The rows of Y fall into a few groups, which share some directions, and each row is roughly a mix of its group's hidden directions.
Y (122 x 12):
[[  8 -12  -6  17  25  11  10 -19   6  15  18 -22]
 [-13  -1  -2   7  27  19  28 -15  14  16   0   6]
 [ 11 -24  -3 -21 -13 -14  16  26   8 -13  -8  -4]
 [-17  22  -7 -22  -8  11   8  15   0  30  -7  -4]
 [ -4  -1   0   2  34  10  17  -9 -11 -11  28   9]
 [ -4  16  25  10 -33  -5 -12  17   5  -2 -12   7]
 [ 10 -11   4  -8   8  29  20 -29  12 -11  -2   7]
 [-17  16  -3 -27  29   7  18  -2  -1  17   1   0]
 [ -2  23   4  24 -19   0 -30   9  -1 -10 -12  11]
 [  4 -18 -10  10  22  15 -31  -3   6 -17 -12  -9]
 [  1 -12   4  13  -6  18  34 -22   7 -13   5  13]
 [-11   9  18   8   8  32  -3  -2  -8   4  25  19]
 [-15  12  32  15 -20 -10   6  21  -3  12   6   6]
 [-11   0   2  16   0  38  12  -2   9  20  14  11]
 [-14  14  13  20  25  24 -12   6   8 -13 -13  -7]
 [ -5  19   7  -4   8   5   7 -30   0  -8  33   9]
 [-13  12 -12  21   7 -15 -26  24  -5   9   2  15]
 [-20   4 -14  11  37  19   4 -11   8   7   3  10]
 [-12  15   5 -17   7  22   9  -3   2  35   9 -11]
 [ 16  -6   7  22 -35   1  20  -7  -3   6 -14  -2]
 [ -1 -31   3 -16  17   7  18  -1  23 -15   9  -1]
 [  0 -20   3  10  14  19  31 -16  20   9  -6  -1]
 [  5   4  10  27 -31  -5 -20 -12  -8  -4  17   4]
 [-18  24   1   1  -8  -9  -3  20   1  -4  23  29]
 [  7  -2   6 -35  -1 -32  -9   1  -6 -14  -6  -9]
 [ -6  11 -14  -3  31  -6 -27  13 -14   2  17  -5]
 [ -8   3  -8 -10   4 -23  15   0 -19  -5  33  17]
 [ 23 -20  -6  31 -16  -9 -11   8   6 -13 -13  -1]
 [-11  28   0   0   6  29 -13   8 -11  -1  20  15]
 [ 14  -9 -12   1  32  16  18 -20  10   7  10 -11]
 [ -6   7   9  17  -4  17   0  10 -15  19  35   9]
 [-16  15 -14  11  -8  25  11  11  15  28  -6   0]
 [ -1  10   9  18   2 -34 -15   9  -2 -25 -13   3]
 [-22  30   8  14   5  16 -11   8 -10   9 -17  13]
 [  2   2 -18   8   1   9 -39   7  -7  20   1 -16]
 [ 12  -2 -16   4  27   7 -30 -13   2 -21   0  -7]
 [ 17  11 -35   6   1  21 -25   0   4  -4  -3   3]
 [-14 -22 -13  -9  -4 -19  33   2   5  12 -12  -8]
 [ 23 -28 -15  -8 -15 -20  12  11   2   3  -7 -15]
 [ -9 -12   2  33  13  -7  17   8   7 -21   6  18]
 [  6 -23 -29   3  15  -7  26 -18  -2  -4   4  -8]
 [ 11  17  33 -18 -19  -2  14   9  11  -1   3  14]
 [-18  -6  -3  18 -10 -29  -3   3 -15 -26  -1  17]
 [ 17 -12  17 -15 -17  -5  -8 -15   4 -26  21  -8]
 [ -2  28  14  10 -10 -15 -26  12 -11 -12   2  15]
 [ 22 -12  -1 -18  17   2 -15 -16  -1   9 -11 -30]
 [-18   0  10 -10 -10 -37   7  22  -2  15  -4  -1]
 [  2   0  12  11   1 -16 -23   4 -11 -37 -13   7]
 [ 20  -5   1 -17  21  17  -8 -24  -2   3  21 -17]
 [ 15  -8 -17 -23  15  13  -2  -3 -16  18  26  -2]
 [ 18 -21 -11  -6  10   2  13 -30  -9 -17  14 -12]
 [  1   1  -5 -35 -13 -19  -5  23 -15   6  -4 -12]
 [ -3  21  25  -2   2  19 -21  -1  -4 -16  20  13]
 [ 16  -2  -2 -33  -6   7   0 -20  25  -7 -14   3]
 [-32  14  19  17  16   9   9   7   9  16 -11  -6]
 [ 23 -26  -2  -1   0  11 -11  -8   9 -29 -13 -15]
 [ 14  -7   7   6 -38 -11   6   1  -1 -26  11   6]
 [ -3  -1   3  27   2 -18 -10   6  -6 -35   0  17]
 [  1   7  12 -22 -32 -19  -9   6 -17   7  15  -8]
 [  2   3   0   2  -3 -21 -15  13   2 -23 -36 -10]
 [ 10   4  20  19 -22  36  -4  -9   3  -1  -3   4]
 [-18  -5   3  32  -7 -14  10  15   9 -13 -18  14]
 [-13   0 -23 -12  42   5  -5   5   4   4  -2   1]
 [-24  28  26   7  -8  11   0  -2  -2  -2  10  21]
 [ 16  -5 -14 -32  25 -10  -3  -7   6  13   4 -17]
 [-22  -4  18  12   3  13  29  -3  -2   2  17  22]
 [ 24 -19  14  13  -7  13  18 -17  14 -12 -16  -8]
 [ 26   2  18   9  18  -3 -19  -3  -1 -28  12   5]
 [ 24 -29 -17  18   7   5   7 -10  10  -1 -17 -14]
 [ -3  -3  14 -13 -44  -4  15   9 -10  -7   5   1]
 [ 18 -11 -24  -4  19  -1 -13 -12   8  11  -9 -29]
 [ -3  12  -5  15  32  17  -2  11   0 -28  12   8]
 [-12 -18 -18  10  -9 -26  24  11  -8  17  -5  -4]
 [ 18  17  10 -17   3  16 -30 -11 -13  -2  16  -3]
 [ 10  -6  12  11 -39 -18 -12   3  -5  -5  17   0]
 [  1 -10 -24 -21  31 -12 -18   8   2  -8  10  -6]
 [ -6   8   9   1  29   3  12 -12  -5   8  37   1]
 [-19  13   5  11 -31 -11   1  19  -2  12  -9  21]
 [ -9  19   2 -15   9   5   3  10   5  11  35  23]
 [ 21 -22   0  -3  11  14  12 -30  10  -6  -2 -19]
 [  6  11 -13  21 -17   9 -23  23  -9  21   0  -3]
 [ 16  -3 -20  -3  14  -9 -31   1 -10   3  -4 -27]
 [-25   9  -9  20 -23  22  -2  12   3   8  -9  17]
 [-14   3  14  -1 -28   0  17  20   6  16 -17  19]
 [ 12   8  -8  15   5 -20 -10  20  -2  -1 -30 -20]
 [-14  21   6 -23  22  13  26 -10   0  11  -1   3]
 [-20  14 -14 -26  15  -5 -11  15 -16  20   0  -5]
 [ 13 -25  -8  39 -10  -5  -3   2   9   9  -9  -1]
 [-14  31  17  13  17  14   2  18  12  14  -4  -1]
 [ -7  24  37   3  -1  -6   2  15   9   8  17   6]
 [-17   5   1  20  30  23  16  -4  11  -7  -8  13]
 [-11  13   0 -19  19  -8 -38  10  -9   8   7  -5]
 [-14  19  32  14 -11   3 -17  21 -10   4   8   7]
 [ -5  -6 -20  14  19  31  16  -7   9   2  21   1]
 [ 20 -23  23   3  17   0  19   9   8 -16   6  15]
 [-17  -3  27  -5 -14   6  29  -5  12  -1  -3  22]
 [ 25  -9 -14  -4   3  11 -24 -12  -4  -1 -20 -25]
 [-30   6   7  33  -9   3  -3  14  -9  -7  -3  16]
 [ -8   1  15  22   4 -31  -1  13  -2 -26 -11  11]
 [  0  19  13 -23 -20 -24  -7  15  -8  15 -13   0]
 [-22  19   3 -12 -13 -10   0   1 -16  25  24   5]
 [-22  24   8  -8 -21   0   1  14 -11  23   7  16]
 [ 24 -18  -9 -24  -6 -13  -5   0   1 -11 -24 -15]
 [  3  28  23   5 -10 -20 -22  -6  -7  13  12   2]
 [ -1  22 -20 -24   7   5   1  10   6  17 -15 -24]
 [  8  -5 -27   3  19  14 -27  -8   2  15   0 -20]
 [ 16  -9  11  20 -25  10  20 -26   1   3  -3  -7]
 [ -9   6 -25  23  15   3  17   3   2 -11  26  13]
 [ -2  -6  24  17  15 -32   7   7   6 -17 -15  -2]
 [ 16  17  35  13   4  17   4  11 -12   3  15  -2]
 [-22  13   8   7 -16 -14   0  20  -2 -19 -14  25]
 [  9  10  -1  -7  18   8 -37  -4   5  12  16 -18]
 [  9 -14   7  -3  16  21 -10 -11  -1   4 -33 -20]
 [  1 -34 -18  10  12 -10   5  22  16  11  -8  -3]
 [  8  -8  12  -7 -17  -1  14 -21  -6  33   6 -21]
 [ -4 -12 -10  14  17  25  20 -14   9   9  26   2]
 [-22 -27  -6  19 -13  -4  -8  -2 -28   1  -8  -9]
 [  0  24  -7  -7 -30   2 -32   2  -9   6 -11   0]
 [-34 -13   2  17   6 -21  14   8 -17   5  13   3]
 [ -5   5 -20 -12   6   0  41  -8  -4  19   6   1]
 [ 13  19   7  20  -5   0 -31   6  -8 -14 -22   2]
 [ 23 -24 -17   2 -18  -3  16 -13  -6  15   2 -20]]
Here is one row from each group, named. Which group is each of the other rows in?
[  3   4 -31  19   9  -8 -17  12   5   4 -25 -13] : J
[ -8  -6  -5  23  -6 -21   9  22   7 -22 -22  12] : A
[  8  -2  30 -14 -33  -1 -12   1  -6 -17   0  -9] : Q

[ -5  -7   2 -21  -7 -26  36   9   1   4   0  12] : J
[ 29   2 -28  -7  27  -1  10  -8   4  -6   7 -11] : J
[ 13  -9   4  -2  15  19   5  -7  15 -37 -16   0] : Q
[ 22  -2  -5 -26 -13  17 -12 -12   4  22  -6 -18] : A
[ 24   7  21  15 -14  11  10 -28   0   0 -13  -8] : Q
[ 12 -16 -19  11  -4  35  14  -2  13   6  13  10] : A
[ -3  17  18  15  -5  14 -19  12  -9 -16   9  28] : A
[ 26 -25  -7 -11 -15 -15   4   8  -1   7 -15 -23] : Q
[ -1  -2 -13  31  -6   0  -7  25  -1   0 -30   8] : Q
[ 24 -12   1  26  -8  -4   3 -13  15 -28   6   8] : Q
[ 20 -15 -17 -17  -4 -24   8   0   1  20  -6 -22] : J
